(in the rows, 128 means zero)
The same turns and mirrors carry the whole set onto itself, and each row onto the other rows of its family. Which rows share a family with each named row? Give them in list order.
These 40 rows form 5 families of 8 rows each.
nodag: [110 141 158 125 100 137 113 127 115 119 133 116  93 124]
Butu: [135 125 142 154 117 114 133 157 127 156 100 118 110 125]
nal: [144 167 139  98 159 152  85 121 122 124 134 104 114 100]
posu: [128 140 143 157  95 129 121 150 136 162 111 120 114 134]
ses: [157 166 121 143 165 121 104 109 143 146  93 119 144 118]
Tobe: [137 136 131 171 107 111 115 142 140 144 113 127 128 126]
Tubo: [132 137 140 151 109 110 126 151 144 152 126 131 132 136]
dilu: [144 162 118 159 147 131  99 125 138 166  81 114 144 114]
Vel: [121 170 147 111 131 128 111  98 128 149 129  98  93  83]
damug: [110 155 166 108 118 139 117 128 125 136 126 107  77 116]
Munuz: [138 152 129 149 133 140 100 139 110 131  78 130 141 147]
doz: [126 177 140 110 169 142  96 102 128 139  98 101 108  97]
Sis: [129 132 134 156 136 129 103 154 117 132  84 124 140 139]
meda: [129 144 144 105 138 147  98 113 139 134 157 113 108  90]
Naki: [138 180 121 138 143 117  86 113 103 121 108 100 122  92]
rog: [149 137 133 149 134 144 119 146 113 156  77 108 132 141]
nilam: [113 117 159 123 116 148 128 119 141 143 128 127 120 139]
sog: [136 179 119 143 154 144  83 129 116 138 106  82 126 103]
fep: [163 168 120 121 151 136  84 125 108 136 120 100 135  91]
zilo: [132 166 147 101 137 128 115  97 137 142 151  99 112 100]
zirav: [117 183 130 108 160 159  96 104 128 144 121  99 119 107]
beto: [129 127 157 131 121 140 130 122 155 142 118 136 115 151]
Gapi: [154 154 120 139 156 127 110 116 127 156  88 119 159 125]
vis: [125 114 152 122 125 141 118 150 144 141 130 146 116 128]
Gule: [145 117 132 145 117 125 117 153 130 153 115 144 135 119]
pedu: [132 156 149 118 131 120 116  97 149 132 147 106  97  95]
Lotef: [148 181 123 135 157 108  91 131 112 130 107  96 132 100]
Det: [107 144 160 118 118 129 109 135 127 117 145 104  93 116]
topip: [117 138 150 108 112 143 109 140 127 134 155 132 104 111]
Mifez: [129 160 142 106 163 147  93 100 110 119 108  93 120 103]
gat: [ 88 142 151 113 123 140 121 127 120 139 128 124  91 107]
Rolu: [135 193 121 136 150 127  87 128 110 145  89 106 127 104]
fosup: [116 129 153 120 123 129 145 133 140 161 117 136 103 128]
Retad: [132 147 138 156 133 142 106 153 135 152  78 123 129 148]
Fugod: [131 171 146  97 156 147 103  94 118 120 113 109 109 116]
zev: [119 124 163 131 114 143 130 123 153 156 120 116  96 127]
Gazos: [171 145 121 134 165 136  93 135 124 144  96 115 145 108]
Fut: [102 171 138 114 143 131 110 115 143 143 145 109  97  91]
zuban: [160 139 128 139 139 131 103 161 111 143  93 134 143 129]
talov: [164 167 119 150 155 134 106 134 135 160  94  93 139 125]

The rest of the family of Fut: Butu, rog, sog, zirav, gat, fosup, talov
The rest of the family of zilo: Tubo, Sis, nilam, Gapi, Lotef, Det, Mifez
The rest of the family of dilu: posu, Vel, damug, doz, Rolu, Retad, zev
The rest of the family of zuban: nal, meda, fep, vis, Gule, topip, Gazos

The same turns and mirrors carry the whole set onto itself, and each row onto the other rows of its family. Which rows share a family with each named row? Give them in list order.
These 25 rows form 5 families of 5 rows each.
Kezo: [120 130 123 142 122 134 172 114 143 162 114 140 106 102 119 112 135 101
 149]
Dol: [134  99 153 133 141 123 181  95 116  83 131 134 140 125 131 142 115 102
 118]
Raz: [137 130 141  96 103 107 155 129 128 133 142 161 113 134 131 125  90 102
 174]
fekov: [117 121 131 134 135 126 185 113 141 181 105 139 119 104 102 119 140 114
 139]
fupat: [117 130 143  89 123  96 140 135 109 130 155 118 109 131 139 147 124 122
 156]
doru: [130 139 125 150 137 142 167 101 152 137 121 141 119 109 124 111 126 101
 145]
fidu: [114  74 157 113 129 101 202 115 100 141 111 130 131 115 107 149 134 115
 116]
Vubov: [110  79 143 119 104 107 188 123  98 128 119 131 105 109 127 142 133  98
 130]
dul: [128 102 147  89 155 128 196 110 110 173  96 132 133 103 103 160 120 121
 127]
ril: [151 138 150 102 132 113 157 111 139 114 145 162 142 144 126 127  82 111
 161]
Rokuv: [149 133 134 114 155 155 165  93 128 101 121 136 131 110 140 147  98  97
 138]
gere: [112 120 150  79 131  86 152 138 106 155 146 117 118 131 123 153 131 134
 148]
baz: [119 105 130  92 119 131 182 125 104 168 101 132  98  93 124 151 122 100
 147]
Fadav: [131 124 122 108 119 147 163 115 115 123 118 134  97  98 147 143 108  86
 154]
zinu: [128 126 139 136 157 131 187 100 149 170 107 140 140 111  97 121 134 122
 130]
rap: [136 114 160  81 133  93 182 124 125 172 125 159 144 139  96 138 100 130
 152]
des: [122  95 141 131 111 120 175 111 108  92 130 132 111 115 141 137 121  89
 132]
momet: [128 140 148  95 142 103 137 122 119 109 161 119 127 139 141 147 117 125
 149]
Duz: [127 115 147  84 104  95 171 137 120 168 130 158 116 130 112 131 101 114
 168]
Vogus: [150 128 163  91 151 104 174 109 137 139 135 161 160 148 104 135  88 128
 148]
Gudu: [136 137 135 146 159 140 176  93 156 143 116 141 140 115 111 116 125 113
 133]
Liba: [129  86 163 121 152 111 198  97 111 113 119 133 152 125 109 150 124 118
 107]
metud: [146 120 150 101 178 143 185  90 125 133 108 135 154 114 112 158 106 119
 121]
bis: [131 135 158  90 162  99 148 116 119 120 155 120 146 145 125 154 118 138
 137]
Zopo: [121 123 160  80 154  89 157 125 112 148 146 118 140 140 115 157 127 144
 137]

The rest of the family of Kezo: fekov, doru, zinu, Gudu
The rest of the family of fidu: Dol, Vubov, des, Liba
The rest of the family of rap: Raz, ril, Duz, Vogus
The rest of the family of baz: dul, Rokuv, Fadav, metud

The same turns and mirrors carry the whole set onto itself, and each row onto the other rows of its family. Which rows share a family with each named row? Give them in list order.
These 32 rows form 4 families of 8 rows each.
Neka: [126 158 138 125 157 132 132 104 147 113 104 114 126 143 126 124 106 150
 116 138 107]
Boni: [112 125 140 128 135 115 109 163 107 116 127  95 130 142 118 124 113  90
 118 151 148]
mimu: [111 111 148 128 140 123 123 161 126 104 145 116 149 141 126 129 118  83
 137 128 140]
zudo: [129 159 123 110 167 133 146 132 146 120 104 103 137 148 121 148 116 135
 124 138 134]
Feg: [129 102 131 131 100 131 130 164 100 158 142 152 128 112 138 115 146 110
 116 120 134]
supag: [145 148 159 131 138 142 128 131 100 132 161 129 123 151 143 142  99 143
 136 126 159]
Dip: [105 157 148 141 125 140 132 121  90 140 117 109 121 121 131 107 112 117
 110  84 137]
Vit: [136 156 158 106 160 147 141 116 127 132 108  93 114 142 121 146 113 133
 129 119 126]
soteg: [ 95 132 144 111 120 119 108 156 120 102 123  99 136 142 130 114 119  95
 123 133 119]
Foze: [121 120 118 135 147 111 119 159 106  88 124 107 137 150 127 130 117 103
 128 144 138]
lenoz: [119 126 134 112 137 123 146 155 100 140 169 122 110 134 150 143  91 127
 130 123 154]
Napig: [163  87 115 112 140 134 126 124 146 134 143 133 135 151 128 119 129 143
 137 152 137]
vur: [150  98 112 109 134 124 127 142 144 137 146 130 125 143 118 142 140 134
 140 167 117]
tekul: [132  95 118 139 103 144 128 162  99 155 154 131 137 126 128 133 137 102
 127 109 152]
bepu: [138 131 138 129 111 166 141 107 141 178 135 138 127 119 126 126 126 149
 114 103 121]
topu: [161 123 115 138 140 144 150 107 115 173 141 139 110 121 120 135 133 157
 125 120 137]
Dur: [109 125 105 124 123 133 111 129 124 136  87 114 144 109 105 120 150 125
 118 131 106]
vilit: [149 131 154 125 135 131 148 136 111 139 178 124 101 155 144 130 102 126
 130 122 148]
Pamuk: [130  93 133 158  92 149 115 136 102 145 154 144 131 121 134 110 124 116
 118 109 127]
suz: [ 96 165 141 152 119 143 134 143 100 133 117 113 126 117 126 139 115 110
 107  95 123]
lidod: [122 123 124 134 125 142 114 129 122 139  88 120 153 134 106 132 145  96
  94 120 106]
sil: [139 128 124 136 122 139 113 110 135 136  94 116 137 129  99 106 163 125
 119 129 100]
gulis: [147 141 108 141 119 158 139 106 124 161 112 134 121 129 129 132 123 170
 105 118 122]
babin: [155 101 105 109 128 142 129 148 139 140 134 134 154 143 141 120 121 130
 135 156 100]
nesug: [104 149 151 160 131 140 133 120 110 123 125 115 117 127 115 139 120 123
 107  89 161]
tuzim: [158 116 112 112 144 117 105 149 130 142 131 120 127 161 130 135 116 141
 140 159 110]
sug: [144 132 119 121 125 148 149  99 128 160 136 144 116 123 130 125 140 161
 130 100 106]
lizo: [127 154 129 119 162 132 129  99 135 117 122  86 118 150 110 135 107 141
 133 132 121]
mili: [ 98 141 146 137 115 148 154 115 105 136 133 119 118 102 118 114 136 110
 109  93 146]
narub: [120  99 101 142  99 116 119 146 108 144 156 146 132 120 127 103 141 118
 121 132 130]
Tiro: [136 128 133 133 135 138 149 140 127 125 171 127 116 135 150 129  94 155
 149 125 155]
puv: [114 104  97 133 122 134 133 135 147 136  97 117 141 117 111 116 144 109
 108 123 101]

The rest of the family of narub: Vit, soteg, lenoz, topu, sil, tuzim, mili
The rest of the family of Tiro: mimu, zudo, Pamuk, lidod, gulis, babin, nesug
The rest of the family of Foze: Neka, supag, Napig, tekul, bepu, suz, puv
The rest of the family of Boni: Feg, Dip, vur, Dur, vilit, sug, lizo

